First come named turns, each shown by rows before and after it. For each pair of rows after them, which turns, in which order, take the first row to the second? The first pair is done for you.
j_534:
[  0  12  -4  -6  11   0 -11  -8   9   1  14   0   5  -2 -10 -12   4   2]  ->  [ -2  20  -6  -5  10   7  -6 -10   7  -4  12  -6   6   3  -6  -2  -7   1]
[  2  -3  -6  -1  -1 -11   2   8  -6 -14 -14   7 -11 -12  -3   8   7  10]  ->  [  7  -9  -4  -8   3  -9 -10   6   0  -9  -8  11 -11 -10  -8   0   9  11]
[  2  14   4  -4  -3  -3 -11   3  -8  -7 -10  -5  -1  -2 -11  16 -19   4]  ->  [ -1  11   5   1  -4 -13  -2   5 -12 -13 -15  -3   0 -10  -9  13  -8   4]
j_177:
[  0   6   0 -10   3  10 -10   1   2  -6   6   1  -6   5   2   5 -18  -2]  ->  [  5   6   2 -11   3   6 -19  -3   2  -7   7  -1  -6   2  -1   3  -9  -5]
[  5  12   6 -11   4   6   7  -5  -3  -2  -7 -31 -14  15  17  10  -9  -2]  ->  [ 16  11   9 -14   3  -4  -9  -9  -5  -8  -8 -32 -14   2  13   5   6  -9]
[-15  -5  -6  -5   9  -5   5  16  -1   6  -4  19   3  -7   5  -1   2  13]  ->  [-17  -5  -7  -9  13   3   2   4   2  16  10  12   4   0  12  -5   6  10]
[  2  -5 -26   7  25   6  10   6   1   7   1  25   3  -8  17 -11  16  20]  ->  [  4  -5 -24   5  25   3   3   3   0   9   5  24   3 -10  17 -13  23  18]
j_697:
[  8   7   5   0  -9   4   1   1  -3  -6  -6 -12  -7   3  -2   9  -8  -7]  ->  [ -5   2   1   0  -3   3  10  11  -4  -6 -12   3  -4   1   4  10  -6   3]
[-12  -2  -6 -14  13  -1 -10  31 -17 -21 -14  12   0 -12   4  13  -7  15]  ->  [ 17   7   4 -12  -1   5 -34   8 -14 -21   1 -18  -5  -6 -12  12 -12 -13]
[ 13 -13   8  15 -24 -17  16  13   3   9  -9  -1  -8  -3 -18 -24  -3 -10]  ->  [  5 -17   5   9 -13 -24  11  20   0   3 -16  14  -4 -13 -11 -22  11   1]
j_612:
[ -6   1  -4  16 -10  14  11 -14   0 -13   1 -22  -8  -5   4   2 -10  -9]  ->  [  1  -6  -1  19 -13   5   9 -16   1 -10   2 -20 -10  -8  -4  -9  -3 -14]
[ 11  23  16  -7  -8 -12 -15   8  -8 -27 -16  -2   3 -21 -12  26 -11  -3]  ->  [  6  31  11 -16   2   5 -28 -18   1 -17  11 -19   5 -12   4  22   0  -9]
[ -6   2   5 -12   5   0  10 -10   1  20  18 -17  -8  21   8   3  -5   0]  ->  [  7 -12  14  -3  -7 -22  12   3  -3  16   1  -3 -15  12 -13 -10  -2  -5]
Now pairs of rows:
Between the rows of a pair lie two turns.
[  7   7   3  13 -16   2  33 -12   1  14  -1 -35   2  -4   2 -32  14 -32]  ->  [  2   9   2  -3   2 -13   1  -4  -4  -2  -6 -16  14 -26  11 -33  50 -20] -> j_697 j_697
[ -2   9   9  -7  -2   9  23   0  11  18  21  -5   1   4  11 -19   8  -2]  ->  [  3   6  11 -14   2 -12   5  15   3   2   4  14   5 -16   6 -17  25   4] -> j_697 j_177
[  8 -12 -10  -6   2   9 -10  -6   6  14   6   7  -4   5 -19  -4  12  -1]  ->  [ -2  -5 -13  -5   4  19   3  -3   5  14   6   6  -2  12 -13   7  -1   5] -> j_612 j_177
[-16  -6  -4   7   0  -9  37  26  -9  -1 -16  24  -2  -3   0   1 -15  17]  ->  [-30   1 -15 -14  22  17  14   4  -1  10  15  13   7   9  23   0  -4  23] -> j_534 j_612
[ -3   3  -1   2  -6  11  11   6   1   0  -3  -3   0   3   2  12 -13  -1]  ->  [ -2   1   0  -9   4   6 -12  -4   3   0   8   1   3  -6   8   1  15  -2] -> j_697 j_612
[ 12 -10  -3  14 -14 -14   1  -1  -6 -14  -6   1  -5   8 -15   8 -25  -4]  ->  [ 14  -8  -2   8  -6 -23 -20   1  -7 -22  -7   8   1  -4 -13   7  -7  -2] -> j_697 j_697
[  6 -20   6   8  -8   0   8 -21  11  28  19  -3  -6  13  -9 -32   7 -11]  ->  [ 23 -19  12  -2 -10   1 -21  -5  11  20  11   9  -7  10 -28 -21 -14  -4] -> j_177 j_534
[  1   6   5 -12   4   4 -29   2  -1  -9   6  -2  -5   2  -7   8  -2 -12]  ->  [  4   6   7  -6   0  -1 -23  -4  -2  -9   5  -8  -6  -2  -9   4   4 -22] -> j_534 j_612
[ 19  -9  14  -6  -1   3  -8   8   7   0  11   0  -5  -1 -17  -7 -32  -1]  ->  [  0 -13   4 -12  13  13  -2  -1  13  13  27   2   0   6   2 -13 -20   8] -> j_697 j_177
[ -6  16  -8   0  -7   7   5   4  -7  -9   1 -14  12   2  -1  11 -21   4]  ->  [ -4  15  -8   3  -6  -1   4 -10  -8 -11   6 -22  12  -5   5   3   5  -7] -> j_177 j_534
[ 11  13  20   0 -14 -14  -2  -3  -6 -18 -19  -3   5   5 -14  17  -8  -4]  ->  [  4   0  18   3 -12 -25   6   3  -3 -14 -25  16   4   2 -13   2   6   2] -> j_697 j_534
[ -3  -8  -1   0   1   2  -5   3   7  11   2   3  -3   3  -5 -11  -3   5]  ->  [-7 -5 -2 -3  4  9 -5  3  8  9  3  1 -2  5  0 -5 -6  6] -> j_612 j_612
[ 19  -9 -10  -9  -2   7  -6  10  -3 -15  -3  11 -10  -1 -13  -1 -14   2]  ->  [ 20  -9 -12 -11   1  15 -15  -5   2  -6  13   0 -11   4  -6  -8  -6  -2] -> j_177 j_177
[  2  -3 -13  -5 -14   2   2   0  -3 -11  13  -2  -4   5  -7  16 -28  -8]  ->  [ 12 -12  -8  -4 -18  -8  -6  -3  -1  -9  12   1  -6  -2 -17   3 -15 -16] -> j_177 j_612
[ -2   8   6  -6   9   0 -12   1  -3 -11  -9   5  11 -12   8  19  -2   9]  ->  [  4   7   7 -10  10   6 -23 -15   2  -1   8  -5  10  -5   7  12   4   0] -> j_612 j_534
[ 15   6   3   3 -20  -5   8  10  -3   7  -7  -7  -9   4 -21  13 -21   3]  ->  [-15   0 -10  -6   2  -1  16  16   1  15  -2  14  -2   6   5  10  -2  25] -> j_177 j_697
[ 22  -5   6  -7  -4 -10 -33 -12   2   8  13  -3  -5 -10  -6  -9  29 -17]  ->  [  3  -5  -4  14 -18  10  32   4   3  21   2  -4 -14  16  -6   3 -26  -5] -> j_697 j_612
[ 11 -16   2  12 -16  -9  16  -3   4  33   4  -3 -24  15 -39 -39  10 -20]  ->  [-40   7 -22  -2  15  12  35  24  -6  16  -9  17  -4  13   8   9  -9  29] -> j_697 j_612
[ 22   6   0   9  -4  14 -20 -31  -5   9  10 -15 -23  22 -17  -2 -23  -8]  ->  [ 23   4   4  23 -16  -6   3  -7 -15  -4 -19  -3 -25   8 -27   3 -28  -8] -> j_612 j_534
[  6   8  -1  17 -12  -8  12   6 -13 -12 -10  -9   3  -9  -7   6   3 -11]  ->  [ -1  -2  -4  19 -10 -10  22  -1  -9   1  -1  -6   0  -4   2  -6  15 -10] -> j_177 j_534
[ -5   3  -4 -21   9  -1 -30  13   1  -3   5   5   6 -11   7  -2  14  13]  ->  [ -6  -1  -6 -20  10   6 -24   6   7   8  14   2   3  -3   9  -8  17  11] -> j_177 j_612
[ -1 -15  -4 -13   8   5  -1   8   1  13   4   9  -4   1  -3 -15   4  13]  ->  [  5  -9  -2 -11   3   4  -2  17  -8   1 -11  10  -5  -5 -12  -4 -11  14] -> j_697 j_612
[-10  -5  -3   5   1  -4  20 -19   7  17  14  -7   2   4  15 -18  25  -9]  ->  [ 12 -13   8 -11   4  -9 -24  -5  12  15  12  12   1  -2  -7 -23  20  -3] -> j_177 j_534
[ 14  -6   3 -10 -14   8 -11  -2  10   9   6 -10 -12  -3 -11 -12 -11  -3]  ->  [  7   2   0   2 -20   2  15  -1  -1  -5  -6 -21 -10 -11  -3   2 -12  -7] -> j_534 j_534
[  4  16   0 -17  12   6 -45   2  -4 -13  -2   0  12  -9   3  16   4   8]  ->  [ -3  23  -1  -6   6  -3 -23   6 -13 -26 -16  -5  15 -18  13  25   8   4] -> j_534 j_534
[ 19 -16   9  -4  -5  -1 -18   0   8  11   3   2  -3   6 -21 -13  -9  -5]  ->  [  1   2  -2  -7   2  20  -6   6   5   4   4  -2   3  15  -4  10 -30   8] -> j_177 j_612
[  3   6  -4   0 -11 -11  18   4 -10 -15 -28   5   3  -6   1   5   9  -1]  ->  [ 16  -7   0 -22  -1   3 -22   0   6   5  -6  17   2   7 -10 -13   7   6] -> j_534 j_534
[  9 -11   7  -6  -9  -2 -21  -5  12   9   9   9   0   3 -15 -21   9   5]  ->  [ -9   2  -6  -8   0  20  -3  -5  11  12  14   2   5  17   4  -3 -15  17] -> j_612 j_177
[ -7 -11   0  17  -8 -22  22  -5 -19 -14 -20  -3  -5  -6  22 -17  20  18]  ->  [ -2  -4   2  21 -17 -17  25   1 -23 -20 -27  -8  -5  -1  15  -3  -6  15] -> j_697 j_177
[ -9  -7   2  24 -21  -9  37  -3  -9  -7  -6  -2 -19  10 -12  -7 -15 -15]  ->  [-39  -8 -14   9   4   2  34   2  -6  -2   2  16  -8  11  16  -4  -1  12] -> j_697 j_177
[  8   4   1  -1  -8  -7 -10  -9  -6   2  -1  -5   4  -3  -7   2   5 -11]  ->  [  8   4   2   0  -9 -12  -5   0  -9  -3 -10   2   4  -7  -9   6   3  -8] -> j_612 j_534
[  6  11   3   4  -3   3  -7 -15  -1 -11   7 -15   2  -7  12   9  12 -10]  ->  [  8  10   5  13 -12  -3   7   2  -4 -18  -9  -7  -1  -9   3  17  -6  -8] -> j_177 j_697
[ -6 -10   2 -18  19  -3 -35  20   3  -2  -2  34   1  -1  -4  -7  -7  24]  ->  [-17  15  -3  -5  10   7   1  23 -10 -22 -18  10   5  -1   8  25 -33  20] -> j_534 j_534
[ -4  -2   0   2   1 -12  -1  14 -17  -8 -10  -3  11  -9  -4  14 -17   1]  ->  [ -8   1  -3   1   3   5   3   3 -10   2   3 -15  10   4   1  15 -26  -1] -> j_697 j_177
[-8  4 -4  9 -2  1 25  4 -6 -3 -3 -6  1  5  2  6 -4 -2]  ->  [ -4  -2  -2   6   0   0  15 -10  -1   5  10  -8  -1   5   4  -7  12 -11] -> j_612 j_534
[  2   7   1   7   2  -2  12  16   1  -7 -11   6  -1   3  -1  13 -18   5]  ->  [ 16   4   8   5   0 -16 -12   7   0 -12  -8   2   0 -10  -8   4   6  -5] -> j_534 j_697
[  8  -1   1   3   0 -11   2   1 -13  -8  -9  13   1  -3  -6  -5   8  -5]  ->  [ 13  -4   1   2  -3   2   0  -3  -6   4   1   8  -2  10 -11  -7  -7  -7] -> j_534 j_697
[ -2   4   5  -3  -5  -1   2  14 -16 -13 -13   2  -1  -5 -12  27 -31  15]  ->  [-10  14  -1  -3  -1  10   4 -23 -14  -6  14 -30   3   2  11  24  -6  -4] -> j_612 j_534
[-12   6  -1  11  -2  10  25  -7   2   2  14 -14  -5   7  12   3  -3  -3]  ->  [ -6 -11   3   8   3  -4  13  -7   7  10  17   1  -7  -3   5 -19  21  -3] -> j_534 j_534
[ -7  -8  -6  -3 -24   4  33   0   4  21   0  -4  -3  26  -4 -20  -4 -10]  ->  [ -8 -14  -7  -6 -20  -8  27   4   3  19  -4  10  -1  15  -1 -30  17  -8] -> j_177 j_697
[ -6  20  -2   0  11   7 -13 -20  -4 -17   4 -23  10  -9  28  18  21  -8]  ->  [  4   5   3   1   8 -18 -22   2  -6 -23 -14   5  11 -28   9   6  34  -2] -> j_177 j_534
[ -3  -1  10  -1 -18  -5  23   4   3  -3  -2  -5  10 -14   2 -10  15  -8]  ->  [  4  -6  14 -15 -13   0  -1   1  10   7  11   0  10 -10  -6 -20  19  -5] -> j_697 j_534
[ -8 -19   6  13  -2  -7  28  20   4   7  -8   9 -11   1 -12 -10  -1   0]  ->  [ -9 -16   3   5   4  12  21  -1  12  20  17  -9 -10  15   0 -13   2  -6] -> j_177 j_534
[ 15   1   7   6 -11  -8  -7  -3  -2  -6  -5 -11  -1 -10  -8  -3   7 -19]  ->  [ -4  -4   0   3   0 -13   3  13  -5  -8 -14  11   3 -17   2  -2  15  -2] -> j_697 j_697
[ 26  -4  10  -1   1  -2 -31  -1  -6 -10   2   6  11  -2 -16   9   5  10]  ->  [ 17   6   5   1   2  15 -12   3  -7 -10   1  -2  10  10  -9  26 -22  17] -> j_534 j_177
[ 11   5   3  -2  -2   0  -5   3  -6 -15   2  -2   1  -4  -2  15 -11  -8]  ->  [  7   2   2   4  -6  -4   8   4  -6 -13  -2  -1   0  -2  -3  12 -10  -9] -> j_534 j_697
[  9 -16   8  10 -17  -9  16  23  -3   8  -8  14  -3   1 -12  -7 -14  17]  ->  [ -3 -11   1   4  -6   6  17  20   3  15   0  14   1   9   1   1 -22  27] -> j_697 j_177
[-21  20  -7   4  16 -17   1 -14 -14 -14  -4 -26  18  -9  19   7  19  -3]  ->  [-15  16  -5  11  10 -30  10   3 -19 -24 -23 -15  15 -19   7  11  12   0] -> j_612 j_612
